The rows of D fall into several groups, which share some directions, and each row is roughly a mix of its group's hidden directions.
D, 82 rows:
[[ -6  -9  15 -18 -17 -22  29  13  37  28]
 [  4 -37 -21  22   1  -6 -17 -33 -12  27]
 [ -5 -43  18  -5  24  -2  17 -33 -21  -1]
 [-12 -46  11   7 -10 -23  13   1   1 -38]
 [ -7  20  24  -5 -14 -12 -51 -21 -14   2]
 [ 22 -10 -45  -6  -5 -29 -16 -26   0  14]
 [-36  26  11  28   8 -27  -9  28  10  -8]
 [-35   3 -50 -11  -9  -9  -2  -3  19  17]
 [  3 -38 -36 -20 -15 -15   0  -3 -22  23]
 [ 17   1  10   3  33  33  12   5  -9  42]
 [-26  -6 -24  31  25 -20 -33  -1  -5  15]
 [ -9 -36   8  18 -15 -47   1  -8  -4 -20]
 [-23  40  35 -26   4   7  -2  19  -6  -9]
 [ -3  18   4  26 -23 -35  -9 -20  32 -19]
 [-14 -27  22  30  24   6  30  25  -3 -14]
 [-10 -53   3  18  14  15  20 -20 -14  -3]
 [  4  -6   1   6 -16  -9   6 -49  35 -24]
 [-10 -24  15  22 -17 -40   1  11   4 -35]
 [ 14  15  13  27   5 -14  16  50  17  -4]
 [  6 -25 -39  27  11   3  27  17  11  21]
 [ 21  20  41   2  26  37   5  -2  -6  -7]
 [-14  12  22  -5 -31 -31 -39 -16   6   3]
 [-12   7 -18   1 -16 -16 -30 -13 -14 -48]
 [-14  16 -29   1  19  -7   8  27  22 -41]
 [  1 -22 -51  10  12  -5  20  16  10  22]
 [-37   1   6   9  12  -3   3  51  -3 -18]
 [  9  -3 -32 -30  -2  29  -1  28 -18  26]
 [  8   6  60  -1  -4  14  18   1  12  17]
 [  7  23  25  -9 -24   3 -31 -12 -10  39]
 [ 48  18   0  -5 -12   5 -16  -3 -20  33]
 [ 19   8  -9   7  -3 -39 -27  -5 -10  41]
 [-12   8   4 -50  -9 -27  -2   1  19  27]
 [ -6  17  -6 -43   6   2 -10  -9 -18 -43]
 [ 14 -10  53  20  17  -6   7  -9 -12 -23]
 [ 11  52  14 -16 -17  -9 -14  25  11   7]
 [ 27  -2 -12   5 -22  22  27  15  31 -28]
 [ 42  -2  28  -8  11  29   6 -30 -12   4]
 [ 31 -14 -12  23 -19  16  26  18  30 -18]
 [  6 -23  23  29  21 -29  15  19 -18  24]
 [-14  36 -30  -4  -9   4 -42  -3  18  -1]
 [  8 -15  -3  37   5   3   2   7  10  53]
 [-27 -11   3 -19  -3  44   6 -26  -2 -27]
 [-47  13   3   5  22  14   9  24  19 -22]
 [ -9  14  27 -43 -14 -10  12  -2   8 -36]
 [  2 -21 -56  19  14  -2  10  12   2  14]
 [ 16 -12   3  17  24  26  29  13   5  41]
 [ -7   6 -26  -1  -6 -10 -45 -31  -7  27]
 [-28 -22  23  17   5 -18   9  23   2 -39]
 [-10 -25  19  27  17 -18 -10  -6 -26  37]
 [ 10   5  52  35  -6  20  -5  -7  -3   5]
 [  5 -22  18 -16  28  35  20 -32  -7  -6]
 [-23  33 -17 -16  -6  27 -17   3  22 -31]
 [-19   7 -23  14 -16  38 -33 -16  21  -6]
 [ 17  -4 -30  44  -6 -12 -21  11  21  17]
 [-28 -23  13  34   2  44  -2  -2   5  -6]
 [  3   9  44 -17   0   2   0  -1  12  46]
 [ -3  24  33 -46   3  -2 -19 -11  -5  17]
 [ 16   3  16 -16  32  32  24   8  -4  34]
 [ 10  11  41  20  16  -9  -8  34 -28   1]
 [ 13 -10  46  23   1 -17   1  18 -12 -31]
 [-38   5 -37 -10   1   4   6 -24  33   2]
 [-22  15  25  28  -1 -19  -3  25  17 -35]
 [ 15  -5  13 -14  26  30  12 -46  -5  13]
 [-12   5 -15  10 -17 -27 -52 -15  -7  12]
 [-28 -39 -32 -17   4 -13   7  11 -20  16]
 [-26  -1   6  -9 -10  29 -33 -37 -13  15]
 [  9  13  28 -39  10 -30  24   7 -23   1]
 [  5  10  10  28 -29  27 -32  -3  13  29]
 [ -1  13 -25 -11 -20  35   0  -4  29 -35]
 [-21   9   2  25 -20 -36  -6   6  29 -28]
 [ 34  39  -9   4 -21  -5 -23  13  -3  27]
 [ -9  19  43 -40 -18 -15  -8  -8   9  -5]
 [  9 -20 -25   6  19  11  42  20  14  26]
 [ 17   3  46  23  11  35  18   1  -6   1]
 [ 16  33 -36 -17  -8 -30 -24   1  12   3]
 [-16  10  27  -9 -37 -33 -23 -11  14 -12]
 [  8  23  32  32  -9 -27 -14  27   0 -16]
 [ -2 -14 -61   8  13  -8  -6   6  -4  16]
 [ 20  19  42   3  25  35   5   3  -7  -9]
 [-24  18 -21  14 -21 -30 -14  37  14  -4]
 [ 30 -16 -25  42 -18   0  -6   5  23  14]
 [-12 -17  12   6  -2   2 -28 -33 -26  39]]

Here is one row from each group, named. Which group is each of the other rows in?
[-13   5  34 -18 -35 -29   4  -2  26 -13]  J
[-18 -28  -4   4 -20 -16   7  33   9 -40]  X
[-10  38  27 -10  13 -29 -13  26 -12  16]  H

[  5 -23 -23  57  -6   0   8   8   7   6]  J
[ 13 -36  31  -2   9 -11  35  -5 -25  11]  H
[ 15   9  48   7  27  27   9  -7  -6 -17]  X
[ 12  -2  39  12   3  27  39   8   5 -22]  J
[ 18  27  -3  -5  -9  20 -12  53  -9   6]  X
[ 25  40   8 -23 -32  -5 -19   2   7  19]  H
